In the rows, 128 means zero.
One turn moves every row onto another: examples first, then more rows asked
z594: [128 127 133 150 155 104 131 117 144 137 116 146 119 147 101  99 124 136
  94 116 111 119]
z459: [140 108 164 150 141 112 125 132 121 134 124 162 112 139 125 112  97 147
 132 119 139  95]
z81: [114 167 152 165 156 132 152 136 130 148  81 122 119 148 125 103 106 142
 104 137 136 123]
z886: [125 154 146 167 160 113 132 148 142 137 100 113 114 118 102  81 125 134
 113 121 145 119]
z64: [135 134 163 160 165 107 144 136 151 128 138 131 101 128 161  99 135 131
 121 126 143 113]
z60: [123 124 167 165 160 100 155 162 132 127 106 128  97 126 136  99 115 108
 113 130 138 141]
z32: [126 140 159 147 150 129 143 113 118 143  91 152 103 112 119 125  93 146
 117 128 131 117]
z353: [119 123 143 169 159 103 138 138 152 136  97 148 105 166 108 120 111 125
 108 131 105 106]
z844: [139 135 165 155 158 108 138 147 121 141  87 140 108 124  96  75 123 142
 122 146 138 116]
z826: [126 113 159 163 181 116 147 131 124 122 117 141  87 169 125  90 115 149
 112 128 154 114]
z26: [139 175 157 152 159 124 169 138 123 124 107 129  97 126 128 102 117 131
 117 132 113 113]
z674: [139 148 152 168 168 114 142 129 144 129 102 129  72 150 129 106 109 155
 127 158 137 102]
z753: [134 118 152 153 156 112 151 124 123 130 109 156  98 149 130 142 110 140
 114 141 155 116]
z149: [121 127 166 153 145 117 134 150 131 139 126 151  97 131 142  70  88 149
 110 110 137 120]
z938: [127 135 170 169 145 124 116 152 148 130 123 136 113 165 143  84 101 157
 122 115 137 113]
z51: [ 93 137 140 157 136 116 148 142 147 134 119 136 111 127 127 122 123 153
 109 128 112 106]
z631: [133 137 161 174 163 116 132 154 154 120 121 123 118 141 134  92 117 118
 110 105 135 142]
z423: [153 143 153 159 148 121 133 112 136 138 111 153  95 157 157  84 106 147
 124 122 123 121]
z372: [145 118 144 161 161 109 139 132 126 124 107 140  98 109  92 118 108 130
 126 124 141 117]
z723: [151 139 144 178 164 107 148 141 143 148 119 133 115 119 124  78 101 122
 120 132 127  95]
z152: [139 117 171 154 157 120 146 145 136 118 128 150 116 115 131 130  96 125
 117 117 126 127]
z293: [121 136 167 158 162 146 165 135 122 131  88 143 112 140 140  98 110 159
 118 144 130 131]
z811: [125 140 142 133 136 122 126 143 150 123 113 157 108 144 115 106 131 156
 114 119 108 115]
z548: [110 109 140 163 158 122 130 133 166 128 104 124 112 140 134 121 116 138
 118 132 111 118]
z972: [125 150 156 161 157 117 140 140 129 127 106 132 103 187 126 104 124 153
 110 138 153 112]

z423 moves to z64
z152 moves to z372
z548 moves to z594
Now these:
z293 moves to z826
z886 moves to z81

One turn moves every row onto another: examples first, then more rows asked
z837: [120 137 117 129 139 128 111 112 146 115 138 108 128 140 143 130 100 147
  97 126 141 152 121 126]
z260: [143 124 121 125 146 137 117 133 125 116 120 109 119 150 124 156 112 116
 146 153 119 122 125  91]
z313: [122 114 109 123 138 139 120 127 110 127 136 148 148 128 146 118 143 114
 133 131 127 123 145 125]
z346: [145 140 130 134 127 137 127 110 163 135 146 126 135 127 109 122 119 110
 125 109 132 128 112  95]
z269: [142 143 129 129 140 129 130 146 151 140 126 113 118 135 115 122 122  99
 129 147 119 125 107  96]
z507: [128 129 115 121 144 118  94 121 144 123 117 118 137 148 149 128 103 151
 113 121 127 143 129 130]
z801: [144 132 133 133 127 136 124  96 163 130 147 116 136 122 106 126 120 111
 130 121 118 134 119  96]
z270: [133 110 101 117 144 150 127 119 123 119 137 142 144 118 123 148 152 120
 125 117 127 137 139 127]
z641: [138 122 125 128 153 153 126 122 103 121 117 100 128 137 120 159 141 127
 149 128 116 121 120 125]
z818: [144 120 146 121 143 135 113 119 119 112 122 118 118 145 129 153 107 105
 139 147 115 124 127 101]
z91: [128 141 134 139 131 144 120 116 127 127 135  98 121 134 137 128 117 151
 112 101 132 120 102 136]
z472: [142 112 115 137 148 123 118 118 115 114 122 120 129 145 117 156 111 116
 150 149 112 122 116 102]
z851: [126 134 136 125 129 127 129 151 148 137 128 117 111 140 112 127 128 104
 127 150 119 122 109 106]
z687: [129 110 105 121 150 139 120 126 111 127 142 143 151 118 139 128 148 117
 123 130 133 132 146 118]
z727: [151 116 119 116 154 158 120 113 117 133 139  99 128 128 126 149 143 114
 151 134 125 136 124 134]
z660: [125 132 110 113 156 110 123 130 129 128 114 117 158 135 122 117 115 138
 127 105 130 147 135 142]
z27: [138 119 103 145 158 152 121 119 115 132 130 108 143 132 126 153 152 115
 138 138 120 135 122 135]
z574: [115 119 110 126 142 128 127 127 117 118 128 143 150 126 143 128 152 123
 128 123 119 126 149 125]
z248: [131 127 115 109 159 116 119 130 124 130 121 113 147 126 135  93 113 135
 130 116 133 137 134 139]
z634: [117 141 122 128 143 121 113 119 139 127 131 111 136 151 148 131 113 157
 106 118 147 147 128 125]
z141: [135 144 133 119 143 131 136 139 152 126 127 110 113 128 122 129 120  93
 119 150 129 133  99 114]
z25: [133 131 125 130 141 128 114 127 141 118 110 116 122 148 132 156 119 114
 134 161 106 128 117  99]
z951: [128 113 109 122 145 148 117 127 121 116 139 145 138 123 145 120 144 119
 116 124 125 133 156 124]
z377: [131 139 150 142 132 132 112 119 127 130 137 118 125 134 131 121 109 127
 121  85 122 116 109 116]
z487: [131 121 115 113 160 116 119 143 122 138 115 138 147 121 135 107 129 121
 115 120 125 140 127 140]
z576: [146 117 110 132 172 161 124 123 112 126 128 107 127 134 127 147 144 117
 142 125 129 139 124 136]
z400: [133 139 132 125 145 128 143 138 147 135 124 109 113 130 115 123 137 102
 130 153 114 131 107 106]
z916: [142 112 105 138 153 166 120 127 113 133 138 114 134 140 124 151 140 112
 138 139 132 134 121 136]
z988: [143 110 124 125 145 132 118 127 123 118 121 119 121 155 114 154 108 118
 156 146 126 121 121 104]
z559: [131 149 151 141 132 139 124 107 128 118 133 118 120 133 139 111 128 132
 119 103 140 111 116 128]
z282: [134 140 118 137 146 132 105 109 144 120 129 115 129 149 143 129 117 148
 105 129 145 153 127 141]
z511: [122 143 156 141 130 132 114 108 120 131 137 122 132 136 122 123 114 129
 123  94 140 124 109 117]
z900: [127 141 154 145 140 133 127 103 121 127 140 110 119 128 133 117 114 131
 119 106 133 120 100 119]
z960: [139 117 127 124 151 132 124 124 123 107 115 123 118 153 117 153 114 119
 143 148 115 131 135  98]
z53: [137 136 130 127 126 136 115 111 170 140 146 116 135 127 104 126 126 109
 135 113 133 136 108 106]
z239: [125 132 107 111 147 117 113 128 122 136 120 115 163 135 128 107 113 136
 133 126 136 145 137 141]
z508: [128 127 113 114 159 110 115 132 122 141 122 120 158 130 138 106 123 137
 123 126 135 144 139 133]
z448: [131 113 113 112 135 138 127 128 116 124 144 143 130 122 135 127 152 120
 116 141 125 137 147 129]
z432: [143 123 120 110 159 106 120 121 115 129 117 129 140 135 128 104 119 137
 133 128 136 143 133 140]
z178: [143 115 109 129 159 160 124 127 100 126 137 107 133 131 124 155 141 117
 141 136 132 128 123 121]
z590: [106 147 119 129 136 126 112 119 134 123 133 117 131 146 145 133 113 144
 106 123 151 150 115 133]
z866: [114 141 118 133 144 126 112 126 148 121 132 122 127 146 147 139 112 138
 100 104 139 150 114 133]
z316: [144 131 117 126 122 135 117 116 167 133 151 109 131 125 110 127 116 114
 133 112 115 128 107 104]
z820: [147 141 132 119 123 136 127 105 162 116 139 115 141 122 103 118 111 112
 129 115 134 128 125 109]
z989: [133 131 120 131 130 124 135 148 136 131 134 113 111 130 114 130 123 107
 122 153 108 119  98 106]
z933: [143 138 126 129 142 121 131 129 152 141 122 116 134 118 107 118 119  97
 126 141 115 130  94 112]
z884: [138 131 127 133 115 135 131 101 148 120 148 133 135 116 112 125 118 123
 119 107 128 118 108 104]
z635: [130 146 147 143 135 135 129 110 128 131 140 114 126 138 127 123 117 142
 116  92 144 123 109 117]

z916 moves to z313
z801 moves to z400
Now these:
z270 moves to z487
z346 moves to z269
z141 moves to z818
z989 moves to z472

One turn moves every row onto another: examples first, then more rows asked
z280: [153 126 141 142 131 125 114 151 117 126 149  96 127 168 149 121 126]
z19: [142 139 128 138 118 128  94 135 139 112 148 114 123 161 158 103  95]
z655: [127 145 109 128 138 143 127 155 133 119 147 141 130 122 142 104 123]
z957: [125 136 140 126 117 130 102 147 121 136 141 123 117 110 170 108 111]
z654: [142 163 108 124 125 117 112 150 149 128 153 125 112 127 145 136 123]
z203: [119 134 140 159 126 109 103 123 126 130 151 140 126 138 146 140 101]
z828: [140 144 137 137 131 146 125 160 133 138 129  91 124 131 170 120 105]
z155: [126 128 137 150 145 156 113 142 122 134 136 117 134 139 170 161 108]
z136: [113 141 108 127 139 126 125 146 137 113 149 138 135 124 144 108 118]
z329: [110 127 135 153 154 145 102 143 121 134 136 120 126 144 170 158 115]
z308: [136 161 119 167 135 122  94 132 118 132 152 126 119 122 142 137 135]
z249: [133 132 120 172 154 131 107 128 118 138 134 127 108 147 164 143 114]
z650: [134 129 121 142 122 150 121 159 128 130 149 113 145 125 162 113  95]
z179: [155 146 113 136 140 134 133 153 144 123 139 116 108 145 163 109 107]
z418: [151 147 149 143 132 126 101 130 131 134 156 112 112 166 144 111 128]
z451: [135 123 137 132 156 150 100 160 129 136 140 121 110 162 147 139 136]
z893: [123 137 140 156 136 119 102 122 129 120 156 147 129 128 139 130  98]
z79: [133 161 111 122 127 128  97 133 162 133 143 121 127 133 147 126 131]
z572: [130 120 140 161 116 126 103 124 126 113 144 112 107 137 144 136 107]
z911: [127 132 133 125 133 122  98 148 134 138 141 108 125 122 175 108  91]
z61: [150 143 140 135 130 145 127 161 135 114 150 102 133 138 167 111 104]
z69: [120 152 137 127 137 132 112 145  97 137 128 130 127 122 149 140 100]
z434: [132 139 112 120 154 139 108 136 121 142 147 121 119 165 144 134 142]
z266: [135 142 142 144 126 149 128 159 140 119 136  99 132 136 174 116 113]
z794: [123 152 132 127 144 131 112 152 115 140 132 134 132 112 145 124  89]
z481: [143 166 121 154 136 130  92 114 126 133 145 120 141 132 135 135 128]
z196: [118 132 132 138 128 119 100 142 120 143 141 124 130 107 164 111  99]
z969: [142 169 117 148 144 127  94 132 127 134 151 118 127 136 127 135 141]
z259: [125 148 125 163 139 102 108 133 137 125 157 127 129 149 128 127 113]
z643: [143 134 116 122 158 130  94 139 116 133 137 130 125 164 143 127 142]
z802: [143 156 113 129 126 115  93 134 153 136 159 114 120 137 141 133 135]
z901: [124 149 130 138 163 142 100 147 103 138 129 121 134 123 153 126  93]
z429: [136 136 102 137 148 134 108 146 147 126 166 140 126 131 133 118 126]
z381: [127 136 109 127 139 155 127 153 128 107 132 120 111 132 133 128 121]
z5: [132 131 137 151 144 153 107 143 118 150 129 106 122 130 169 150 106]
z345: [147 117 146 145 131 124  85 134 131 117 128 105 132 144 156 124 139]
z24: [155 141 146 142 125 119 106 125 136 129 157 105 124 163 142 118 114]
z4: [152 131 146 117 149 134 105 162 137 116 125 109 135 147 164 144 122]
z772: [106 136 140 159 137 145 106 155 131 140 130 125 131 137 154 140  92]
z907: [117 140 104 140 156 153  92 137 116 120 131 133 127 157 147 130 115]
z71: [118 150 105 134 135 128 115 149 138 104 148 131 137 114 138 125 117]
z702: [123 136 112 129 160 152 105 140 129 138 140 123 120 154 140 130 146]
z6: [156 140 142 133 137 113  91 137 131 127 143 120 118 168 146 109 129]
z333: [151 137 133 115 150 140 106 152 131 114 117 117 135 150 137 143 128]
z519: [141 140 137 115 168 125 110 151 137 115 126 113 127 147 162 147 126]
z549: [122 143 131 158 127 118  93 131 138 111 155 135 129 116 140 137 104]
z439: [146 125 149 147 150 134  93 150 118 117 126 104 139 141 168 134 137]
z116: [156 128 151 146 155 125  96 136 123 112 142 104 131 135 170 123 134]

z828 moves to z71
z24 moves to z61
Now these:
z957 moves to z79
z802 moves to z4
z179 moves to z381
z345 moves to z911
z266 moves to z136
z259 moves to z280

One turn moves every row onto another: examples first, then more rows asked
z885: [150 130 114 123 135 137 146 152 147 127 113 135 137 138 137 160 134]
z953: [127 108 130 106 113 136 140 145 112 132 131 141 119 133 104 144 134]
z843: [118 141 135 115 111 135 142 143 108 101 158 137 129 143 131 129 116]
z656: [103 116 131 125 130 129 136 108 122 136 113 122 148 124 143 142 137]
z467: [120 118 131 107 135 147 143 145 128  99 141 129 115 138 103 140 120]
z10: [133 107 114 125 129 122 139 144 126 135 135 117 118 126 107 132  99]
z198: [135 142 116 128 110 134 161 131 126 128 128 149 138 126 155 154  96]
z478: [121 108 123 127 121 103 151 138 131 144 140 128 139 137 134 113 119]
z530: [113 117 137  94 136 159 124 138 111 109 121 127 136 126 133 127 113]
z872: [125 105 118 125 142 139 125 133 127 125 117 114 126 121 107 149 112]
z37: [131 127 132 131 104 154 168 136 134 140 145 148 124 141 153 125 118]
z978: [131 137 123 142 115 115 131 135 105 132 146 128 135 137 124 152 128]
z95: [134 125 130 125 125 159 165 145 154 127 143 138 116 150 142 123 118]
z770: [113 133 139 113 112 145 127 131  98 113 133 142 139 134 133 150 138]
z920: [123 115 132  94 114 137 137 150 105 130 135 134 129 130 133 110 105]
z819: [121 134 122 119 131 129 122 138 115 118 134 110 137 133 148 118  88]
z469: [120 124 139 132 130 175 149 125 141 119 128 149 136 139 153 147 126]
z565: [110 122 126 130 132 110 153 131 137 117 150 127 139 143 141 114 100]
z455: [136 116 136 121 120 162 158 135 126 158 129 149 134 134 152 125 127]
z440: [148 115 118 124 141 145 153 148 122 140 121 144 156 111 146 135 108]
z904: [128 121 136 125 142 175 155 139 147 118 137 137 134 140 152 121 117]
z46: [152 146 112 116 137 134 165 145 143 132 128 126 121 138 133 149 118]
z99: [104 118 131 121 159 137 140 112 136 120 120 116 143 131 132 139 126]
z782: [144 129 115 122 144 155 162 143 131 123 127 120 146 105 144 124 110]
z529: [106 128 129 128 153 123 148 120 145 106 140 120 134 147 132 135 112]
z542: [131 117 136 122 128 167 150 130 139 145 118 149 127 143 143 149 136]
z767: [123 144 124 143 135 130 128 130 117 104 148 117 135 138 123 154 122]
z378: [129 139 114 134 110 149 150 133 138 105 118 133 143 119 158 153 112]
z408: [115 113 125 128 113 108 143 124 126 149 124 128 139 135 135 136 141]
z824: [121 125 125 118 124 132 111 132 104 136 115 117 145 126 150 133 106]

z529 moves to z565
z542 moves to z469
Now these:
z440 moves to z885
z843 moves to z920
z978 moves to z824

